In the data rows, the value 128 means zero.
Two rows play each game, the first against the second. How much does the first row win by? 10 is about a draw, 20 a big win and 0 a big loss. Wins can go round in a circle: one row can beat a second, the second a third and the third the first. Each row has two weighted sums of its numbers, A and B, taken from their middle values. A row wins by its A times the other's B, less its B times the other's A.
[ 88 133  98 129 140  91 102 128 166 107  93 110  64 147  90 113]
[161 129 128 135  90 141 126 217  95 114 172 216 200 118  85 139] -> 8
[ 87 127 142 117 190 108 233 111  83 110  92 126  58 146 155 129]
[ 95 127 129 121 210 130 127 106 199  99  96 114  84 129  86 124] -> 7
[109 125 131 113 113 146 124  94 143 102  99 125 121 130  97 144]
[179 132 135 157  97 158 133  93  74 197 205 121 117 108 251 144] -> 12
[ 96 133 138 119 128 167 144  91 153 102 102 128 127 114  97 145]
[ 96 128 135 105  96 156 131  90  71 102 132 117 159 115 155 147] -> 11
[100 129 169 116 177 153 143  99 163  94 101 108 140 105 127 133]
[ 94 121 152 119 126 161 138  96 179  96 102 147 151 101  91 136] -> 11
[213 123 109 188 101  95 103 205  93 188 229 148 149 130 137 117]
[ 94 128 240 118 233  92 100 127 175 116  92 110  73 149 107 123] -> 14
[ 89 136 104 119 200  87 112 135 108 107  90 107  83 144 177 102]
[166 133  94 136  97  90 128 153  84 194 194 125  76 148 157 123] -> 8
[127 128 137 117  98 167 139  95 113  94 125 118 130 100 143 130]
[ 90 132 108 121 176 107 119 113 203 110  96 125 123 142  90 121] -> 10
[ 95 130 124 113 139 136 120  92 133 102 105 132  69 131 129 150]
[164 124 138 136 100 154 130 100  72 174 198 116 126 113 178 133] -> 9
[ 97 124 135 111 205 166 134 113 194  95 102 110 105 106  94 139]
[ 93 129 102 122  95 113 172 113  83 187 132 119  74 147 181 130] -> 5
[176 124 137 108 102 164 140 159 139  95 130 180 184 105 128 143]
[221 128 138 118 122 157 145 134 149  95 158 173 192 110 168 134] -> 12
[108 128 107 129  94 111 206 105  76 203 118 121 114 136 154 142]
[125 130 108 122 102 117 114 124  87 124 161 111  91 130 136 114] -> 4
[ 96 127 125 122 199 132 126 103 164  99  96 128  88 123 108 139]
[ 93 131 134 117  98 154 149  92  74 130 116 131 100 118 151 145] -> 9
[ 94 123 129 120 122 141 121 104 157  98  98 118 135 120  95 133]
[114 131 144 110 178 148 129 109 157  96  99  99 126 119 122 117] -> 11
[ 98 122 138 116 211 168 150  93 166  92 101 115  97 106  91 141]
[101 125 129 113 100 152 145 107 178  97 100 119 153 103  94 135] -> 14
[ 89 124  84 130  97  87  99 125 205 121  88 166 106 149  72 118]
[189 128 106 170 105 102 186 255  85 235 181 110 193 139 132 115] -> 10
[168 130 110 136  98 111 129 240  81 180 119 134 234 138  82 126]
[101 133 148 110  93 164 162 101  80 137 114 106 102 103 163 130] -> 11
[145 122 132 118 120 153 134  96 147 107 107 163 179 112 130 163]
[ 95 128 126 110  97 131 120 102 108 101  96 117 157 124 109 121] -> 13
[ 97 126 130 114 114 144 137 112 163 100  98 108 146 121  98 116]
[175 136 101 146 100 103 109 255  81 180 117 159 242 153  71 128] -> 13
[145 135  83 129  92  87  98 235 179 116 104 212 208 146  76 121]
[145 121 104 180  99 111 107 116  87 228 140 102 186 130 191 106] -> 18
[ 98 128 137 117  98 174 134  94 100  96 101 115 155 105  91 139]
[ 90 124 101 122 191 108  97 117 199 113  93 118  85 142  71 117] -> 12
[107 133 116 124  99 132 116  98 167 105  97 140 125 143  78 145]
[187 132  92 168  95  99 103 229  87 244 211 119 138 143 183 111] -> 12
[115 133  94 129 101  94 103 116 172 112  94 115  77 150 102 133]
[148 127 118 119 100 137 115 101  72 233 164 127 100 129 232 125] -> 6
[ 96 129 134 120  92 163 129  96 133  99 101 126 153 119  98 143]
[177 121 130 113  98 146 128 244 139 101 154 235 213 122  98 126] -> 12
[ 94 137  98 116  92  83 106 141 186 113  93 164 140 149  83 121]
[102 138 111 118  93 139 162  96  74 146 134 126  74 135 212 144] -> 10
[176 129 138 142  98 166 126 130  65 190 192 125 136 111 169 149]
[130 128 125 111 106 131 125 161 169  95 106 176 185 115 104 122] -> 8
[162 129 148 120 140 166 133 108 173  94 125 155 168 100 143 130]
[ 91 119 121 120 130 118 109 111 161 103  97 120  90 126  78 134] -> 7
[150 127 131 111 114 138 135 159 150 102 116 184 182 119 120 123]
[176 123 118 112 100 129 134 121 105 101  97 110 199 124 110 115] -> 10
[ 95 129 122 119  98 148 131 106  79 180 129 110 102 118 160 128]
[141 129  95 115 101 101 107 245  84 217  94 111 255 139 145 118] -> 1
[102 125 123 117  96 142 120  92  71 105 104 124 104 127 211 139]
[105 123 115 118 105 112 113 116 210 109 116 187 126 140  77 131] -> 12
[109 142 138 127 222  90 106 126 229 108  91 121 116 163  90 115]
[ 95 117 116 123 203 119 122 108 199 106  91 105  75 141  80 122] -> 11
[ 98 131 163 117 231 157 133 110 183  98 100  93 105 103 112 123]
[247 123 109 198 102 105 114 205  92 205 243 110 159 134 241 104] -> 8
[ 91 131 122 109 172  91 103 120 185 105  91 118  67 138  78 114]
[118 120 114 119 105 112 117 114  99 119 138 107 125 136  95 116] -> 9
[ 92 130 118 119 124 120 119  99 155 109 112 135  85 124 112 120]
[ 97 137  98 123  98 100 107 142 170 111 106 165 136 148  84 123] -> 9
[148 134  94 118 109  82 102 139  97 112 155 100  90 144 136 115]
[ 95 124 145 124 220 134 130 107 190 100  98 114  98 122 102 120] -> 10
[ 97 135 126 112  96 144 125  91  70 138 137 127 149 136 104 147]
[ 89 133 229 120 248 108 124 103  76 110  94 132  60 158 190 134] -> 19
[ 92 125 122 121 154 140 138 105 164  92  99 111 124 117  81 132]
[180 122  96 176 105  94 104 117  82 235 190 127 105 148 252 132] -> 9
[232 126 142 187 101 175 149 236  64 255 232 119 208 115 211 148]
[115 135 125 126 101 147 124 103 180 100 108 178 142 127  82 141] -> 10
[121 127 140 109 108 158 140 109 137  90  99 108 244 105 113 116]
[ 99 134 210 117 239 156 137 110 179  98  99  92 105 108 109 124] -> 13
[ 90 128 105 121 100  99 109 128  89 150 118 104 119 141 128 118]
[ 90 133  94 127 173  99 141 124  91 109  92 104  71 137 148 111] -> 19
[198 117 135 142  96 161 157 116  77 215 210 111 132 112 243 137]
[171 113 154 122 149 166 141 105 161  99 128 149 170 111 150 133] -> 9
[ 95 125 118 114 168 139 126 111 132 104  95 103 103 126 104 121]
[206 118 130 151 103 149 131 104  80 179 219 111 142 111 201 123] -> 7
[ 90 125  98 128 104  98 109 145 175 108  89 113 183 144  76 114]
[ 98 135 137 114  97 154 131  93  79 138 101 117 178 106 117 136] -> 13
[158 124 127 120 105 142 132 109  79 102 136 102 143 120 178 119]
[199 121 102 120 137  94 116 176 152 112 134 151 170 139 153 100] -> 11
[ 87 131  98 111 100 104 104 122 122 108  94 117 159 144  85 118]
[ 98 123 129 107 102 140 125 107 151 101  98 104 192 115  82 126] -> 5
[ 92 161 140 118 254 114 114 118 178 102  95 105  89 144  77 115]
[187 126 104 158  96 118 109 198  80 199 195 127 143 145 131 145] -> 7
[112 121 125 118 104 147 131 116 154 105 100 172 150 125 108 147]
[124 126  99 138  97  91 104 120  91 166 136 111 109 140 170 114] -> 8
[ 91 136 184 122 232 122 127 115  86 100  95 104  86 147 197 122]
[101 141 255 113 231 160 252  93 103  95  99 110 103 126 156 133] -> 19
[215 124 114 172 101 121 121 143  86 101 227 156 140 127 149 126]
[ 95 136 119 118 159 126 127 105 162 102  97 132  85 132  96 134] -> 8
[255 119 133 205  94 146 126 227  79 224 255 110 205 110 249 130]
[107 129 124 121 129 112 115 109 215 107 113 189 108 154  87 145] -> 3
[119 125 100 121  98 116 102 106  98 111 147 149  52 153  91 139]
[ 97 119 154 115 179 154 138 112 206  94  98 138 175 103 106 127] -> 11
[ 91 132 167 123 202 125 124 106 115 106  97 120  81 134 134 130]
[ 96 128 137 115 126 161 132  80  85 105 103 126  96 118 120 149] -> 12
[114 122 123 124 148 121 120 118 165 101  95 143 151 118 107 105]
[113 125 118 126  97 126 115  94 130 105  97 117 181 132 108 128] -> 8
[151 124  87 122  94  94 110 122 130 112 113 134 121 156 150 119]
[184 126 132 143 101 158 134 255  86 165 123 148 255 110  87 127] -> 15
[171 122 156 113 163 162 137 106 138  98 120 124 181 103 166 120]
[ 95 130 154 118 237 129 118 107 212 105  97 117  78 150  85 129] -> 9
[132 124  85 127 103  90  93 152 213 109  95 204 154 160  69 116]
[146 128 144 112 120 160 117 110 142  97 107 175 153 118 117 134] -> 10
[168 129 108 126 100 115 112 118  87 233 189 124  91 147 237 133]
[120 122 130 124 100 157 127 111 152  98 103 161 157 115 116 137] -> 9
[ 97 121 130 114  98 148 139 101 120  91  99 102 146 112 116 127]
[104 129  87 121 102  78  98 123 138 112  90 135 191 151  89 122] -> 11
[206 126 136 159 104 152 172 245  82 224 217 113 200  99 187 126]
[174 131  94 133  95 103 151 169 100 166 175 111 115 139 144 126] -> 5
[ 91 131 118 124 100 138 117  99 155 104 113 169 100 128  79 149]
[125 133 147 112 106 134 127 110 155 100 153 144 102 124 114 120] -> 10
[194 127 141 122  92 168 129  90  78 136 127 115 215 104 210 141]
[254 136 126 201 102 156 135 255  78 255 246 104 239 113 234 127] -> 16
[189 127  83 121 132  93 108 173 140 113 132 160 153 148 138 110]
[169 133 114 151  96 146 130 246 105 114 178 226 208 114  86 147] -> 11
[127 129 131 115 136 170 138  89 189  98 100 144 209 107  89 143]
[ 92 127 113 128 174 115 116 111 166 107  94 126  70 133  86 138] -> 6
[255 123 122 166  90 130 122 255  65 234 255 125 173 127 206 141]
[188 133 116 158  92 135 123  99  73 104 204 129  95 129 165 136] -> 5
[ 92 122 210 119 195  93 105 132 105 104  96 114  80 137 194 106]
[132 123 134 114 146 144 141 106 167  96 103 106 135 114 117 127] -> 13
[100 128 142 119 125 147 133  99 179  95  98 107 122 107  91 125]
[121 130  94 117  96 102 107 135  85 208 133 113 152 133 133 116] -> 16
[174 128 134 110 100 159 135  94 153 104 138 164 173 110 142 143]
[136 137 117 129  92 100 125 122  86 165 142 110 101 138 193 114] -> 12
[171 115 128 153  97 138 124 128  78 208 201 109 127 115 202 131]
[169 119 123 124 125  89  97 118 167 114 126 153 134 152 146 110] -> 9
[106 135 140 117 145 101 109 132 140 105 138 107  88 129 122 108]
[ 93 125 130 122 103 148 137  97 138 105  97 125  81 116 102 132] -> 12
[ 91 133 103 123  95 113 192 107  80 220 114 126  82 149 190 131]
[ 93 126 115 129  94 113 181 117  93 200 112  99 107 135 196 100] -> 5
[ 92 125 154 126  89 130 121 104  75 156 146 125  73 134 205 153]
[ 89 126 110 124 120 110 110 117 144 106  94 124 139 146 112 119] -> 9
[189 122  88 156 102  94 105 255 101 174 136 172 237 147  73 116]
[ 96 125 118 118 147 123 113 119 129 103 100 117 111 129 126 121] -> 13
[ 90 131 104 125 119 111 120 126 185 109  95 111 176 147  95 101]
[ 95 131 121 116 112 149 130 104 177 104  99 111 177 109 108 135] -> 6
[ 95 134 123 124 172 157 135  95 189  97 103 124 124 115  96 148]
[ 98 123 123 115  98 146 222  99  76 172 126 103  80 120 176 131] -> 3
[100 124 148 112 116 162 136 101 141  90 113  96  95  92 116 127]
[142 123 145 111 102 162 132 166  79 172 102 100 226 100 135 127] -> 13
[104 121 136 122  86 148 121 117 168 105 105 184 146 121  89 149]
[140 122 137 116  94 163 132 103 136  97 166 172 124 108  95 135] -> 12
[183 121 108 154  95 104 107 197  78 233 187 127 134 147 159 134]
[ 93 119 107 118 223 135 130 105 173 102  93 117  82 124  85 125] -> 13
[135 125 144 123  92 168 134 106  76 145 173 127 124 109 140 140]
[126 120 142 123 186 108 123 129 159  96  92  99 117 135 144 101] -> 10
[151 134 123 145  96  96  98 115  76 172 171 132  76 144 204 130]
[ 99 132 189 115 112 156 202  99  74 105 132 122  81 119 188 130] -> 16
[100 127 255 115 215 162 137  97  92  96 104 112  98 107 194 130]
[240 123 105 196  96 115 113 171  82 145 243 142 147 142 167 125] -> 11
[194 127 147 146  98 178 148 105  79 107 213  97 143  95 182 135]
[220 130 111 179  95 131 117 102  80 162 233 126 146 134 188 142] -> 12
[ 95 128  94 117  97  97 108 129 170 112  91 170 139 148  71 133]
[140 115  96 121  93 106 115 160 161 108 105 176 157 140 100 119] -> 10
[ 94 132 210 121 221 126 124 103  80 107  97 120  74 124 165 133]
[186 129  94 173  96  91  94 189  76 214 201 126 118 150 144 127] -> 5
[ 88 165 183 116 255  92 110 126 185 110  93 103  78 170  78 111]
[139 127  96 117 104  95 112 129 171 106  91 104 211 144 120 104] -> 1
[138 125  95 136  98 103 111 134  83 147 170 122  99 157 105 120]
[128 135 105 118 104 100 129 125 188 106  89 104 218 133 110 116] -> 6
[141 126 226 131 191 155 140  88  68  98 129 118  86 112 209 142]
[ 96 129 128 119 192 154 128  93 184 102 100 120  71 119  83 148] -> 11
[187 123 110 156 106 127 117 110  84 104 205 112 123 130 164 108]
[236 127 116 192 100 111 127 255  89 255 233  99 204 133 197 125] -> 9
[160 126 132 116 104 153 131 117 116  93 100 104 255 108 154 121]
[163 124 123 158 101 114 166 173  93 201 177 116 150 125 138 124] -> 11
[ 87 124 162 119 229  89  97 122 194 116  91 136  40 157  74 125]
[244 120 116 196 103 111 119 255  92 255 238 107 211 128 182 121] -> 4
[ 96 123 115 121 178 129 113 108 191 101  93 125  71 123  86 122]
[199 128 124 157 102 139 133 191 123 100 216 176 158 121 142 119] -> 11
[119 126 139 117 100 145 131 100 136  98 112 129 135 109 131 124]
[ 99 124 128 109 102 150 134 105 176  94 101 107 213  99  90 132] -> 11
[145 145 131 154 104 153 137 108  90 181 185  94 114  99 241 123]
[118 126 132 123 142 154 135 108 161 100 101 115 157 104 111 142] -> 6
[117 134 120 130  98 137 114  93 152 105  98 119 139 124  82 149]
[ 94 132 119 121 132 137 119  96 121 107  98 130  72 129 104 137] -> 8
[ 97 129 140 113 128 158 142  92 125  95 116 111 102 110 114 134]
[ 93 129 153 121 187 129 117 117  83  97  96 108  87 121 167 125] -> 8
[ 99 134 115 123 196 140 125 114 200 100 100 117 103 114  85 128]
[ 92 136 200 125 248  88 114 142 193 107  92 103  88 143  95  92] -> 11
[116 123 122 123 104 132 115 100 154 106 108 130 111 124 108 134]
[116 129 255 116 200 106 117 128 195 105 124 123  86 128 143 111] -> 11
[143 133 111 121 150 100 111 133 162 106  91 136 135 142 136 115]
[212 123 145 163 104 166 128 116 105  98 224 160 156 102 143 143] -> 11
[ 88 128  90 123 122  87 100 115 202 120  88 130 124 151  68 131]
[188 122 126 161 102 131 130 173  76 152 203 154 149 121 120 126] -> 10
[ 86 137 132 122 243 106 107 115 211 107  94 147  63 160  78 125]
[169 127 118 112 142 149 131 110 164  99 120 139 164 107 148 124] -> 9
[182 133 124 119 158 138 124 111 173 101 125 200 153 127 125 140]
[216 135 126 170  90 156 145 195  62 255 222 122 177 114 209 152] -> 12
[208 116 124 166 106 126 134 145 111 104 217 154 138 123 141 113]
[ 95 131 220 117 162 137 132 113  89 102 126 106  96 106 182 126] -> 10
[ 98 127 135 108 100 159 224  99  79 171 125 109 106 116 177 141]
[119 128 126 118 103 139 136 115  92 157 144  98 157 122 135 116] -> 7
[ 91 135 100 111 134  89 107 123 145 108 107 114  71 141  77 114]
[ 91 124  90 116 127  89 118 124 219 113  92 142 157 138  72 111] -> 7
[185 128  94 136  94  89 108 131 166 116 145 204 129 148 125 129]
[122 129 109 123  99 113 117 212 158 108 114 187 221 133  75 125] -> 13
[124 125 132 123 207 160 135 101 213  91 104 181 165 137  95 129]
[115 125 158 112 105 157 142  92  79 180 173 112 108 114 234 135] -> 10
[132 131 112 119 137 123 129 136 158 105  99 171 152 140 119 121]
[ 98 132 249 115 239 159 125  99 185  93 102 121  97 117 109 142] -> 10
[126 135 127 123 104 153 206 113  76 196 150 102 130 111 173 130]
[105 124 123 124  88 151 129  98  83 202 153 107  83 122 217 136] -> 10
[126 123 120 114 138 137 123 102 166 109  97 136 147 130  80 137]
[205 134 161 114 155 176 141 113 141  88 146 141 194  90 169 131] -> 11
[141 130 121 111  94 149 128  95 121 103 129 157 114 124 135 140]
[ 95 133 122 124 107 147 126  88  79 107  99 130 154 125 144 152] -> 9
[165 132 108 130  99 139 123 225  83 160 123 130 229 119 103 120]
[ 92 121 122 125 153 125 118 101 179 114  95 143  99 133  72 156] -> 8
[ 93 124 126 113 217 146 132 101 178  99 101 115  90 112  85 131]
[ 96 124 137 113 106 145 132 105 195  95 107 117 116 115  97 126] -> 11
[145 132 107 124 104 119 113 202  90 222 108 108 219 121 130 108]
[148 125 104 155 100  97 119 120  86 202 174 122  95 144 228 118] -> 19
[133 136  90 126 116 106 110 113 155 116 128 158 158 144 124 128]
[116 118 117 117 104 129 126 118  90  99 108 106 164 121 195 126] -> 8
[166 125 122 154 102 133 136 106  81 212 157 118 157 124 227 127]
[ 97 133 120 117  95 146 124 107  87 104  98 113 142 124  92 133] -> 11
[119 131  92 123 101  96  95 136 153 114  94 186 120 156  99 129]
[ 95 133 120 122  93 142 129  92  68 177  97 122  84 119 164 148] -> 10
[171 124 109 137  98 121 117 107  81 161 196 113  95 132 171 129]
[ 94 123 128 118 120 143 120  92 120 105 101 120 170 118 119 147] -> 10
[ 86 129  99 115 107  97 106 109 115 109 105 138  49 155  86 123]
[184 116 151 133 102 186 181 171  80 177 187 108 175 108 167 138] -> 16
[ 88 130  95 119  93 102 112 120 181 113  95 143  88 140  78 122]
[ 89 129  97 124  97  96 103 114  91 113 108 139  55 144  84 131] -> 9
[137 119 108 121 133  97 112 130 180 104  92 125 173 130 105 111]
[ 94 132 115 114 109 131 130 124 178 105  97  98 135 120  81 115] -> 10
[136 135  97 119  98  99 101 118 119 115 109 128 183 163 137 125]
[ 85 131  77 124 107  94 153 121  83 121  90 131 120 168 184 136] -> 6
[220 130 133 116 104 145 136 194 140 100 152 206 200 116 146 128]
[ 92 126 111 111  95 128 128  98 128 109  96 130  96 137  89 134] -> 5
[131 123 162 125 103  98 115 128 156 108 160 119  75 139 107 108]
[143 133 127 114  98 137 117 109 114 105 166 162  80 124 109 131] -> 10
[ 90 120 104 113  97  94 109 106 181 107  98 172 112 140  77 129]
[ 92 122 112 122 101 134 154 116 147 106  94 113 166 118 106 124] -> 11
[102 131 141 113 126 167 143  88 168  97 105 107 125 101  94 143]
[146 129  92 122 137  90 100 108 140 113  99 156  95 167 131 128] -> 6
[ 91 131 108 121 185 101 107 128 208 117  90 102  80 148  77 105]
[109 127 128 146 103 143 113  97 127 102  97 119 156 122 103 142] -> 10
[199 125 117 154  97 119 121 119  86 113 213 101 135 118 168 117]
[ 89 125 159 120 228  91 101 117 188 106  92 117  58 160 118 127] -> 8
[109 130 135 129 169  82 115 125 191 103  90 113  74 144  89 115]
[159 129 122 118  92 133 120 100 159 102  99 122 228 122 115 142] -> 15
[143 131  96 132 137  79 105 121 146 118 100 179 107 167 113 127]
[128 127 114 115 106 122 121 106  83 119 159 109  84 132 149 124] -> 9
[176 130  92 115  96 104 104 137 177 109 123 229 137 140 110 124]
[ 93 126  94 114 138  92 109 130 150 109  90 108 108 148  87  97] -> 12
[ 98 119 135 123 149 169 140  92 167  97 102 106 113 108 110 134]
[147 134  97 156 104  92 117 152  99 180 172 102 117 138 145 114] -> 10
[208 130 136 174  95 156 134 209  63 255 216 128 160 124 200 147]
[ 95 126 158 110 229 156 136 103 209  93 102 120 101 116  94 125] -> 10
[100 131 115 127 118 128 125 104 181  97  96 117 146 133  81 127]
[ 96 126 238 113 255 160 143 104 183  94 102 100 102 108 113 113] -> 12
[ 92 117  94 122 157  93 113 129 172 105  90 104  91 138  80 103]
[158 135  88 124  97  96 104 119  85 148 100 118 144 157 174 118] -> 9
[ 97 128 223 119 225 152 245 112  91  96 100  99 111 117 163 118]
[128 122 138 132 102 160 140 102 115 101 101 100 169 107 126 132] -> 18
[137 125 124 120  93 134 112 160  69 167  99 128 180 129 138 135]
[ 95 134 143 118 222 165 140  96 197  99 102 138 103 120  85 143] -> 10
[156 126  98 125  98 111 108 116 154 111  93 116 206 141 125 124]
[ 93 142 117 122  99 141 119 101 138 105 110 134  80 118  94 129] -> 12
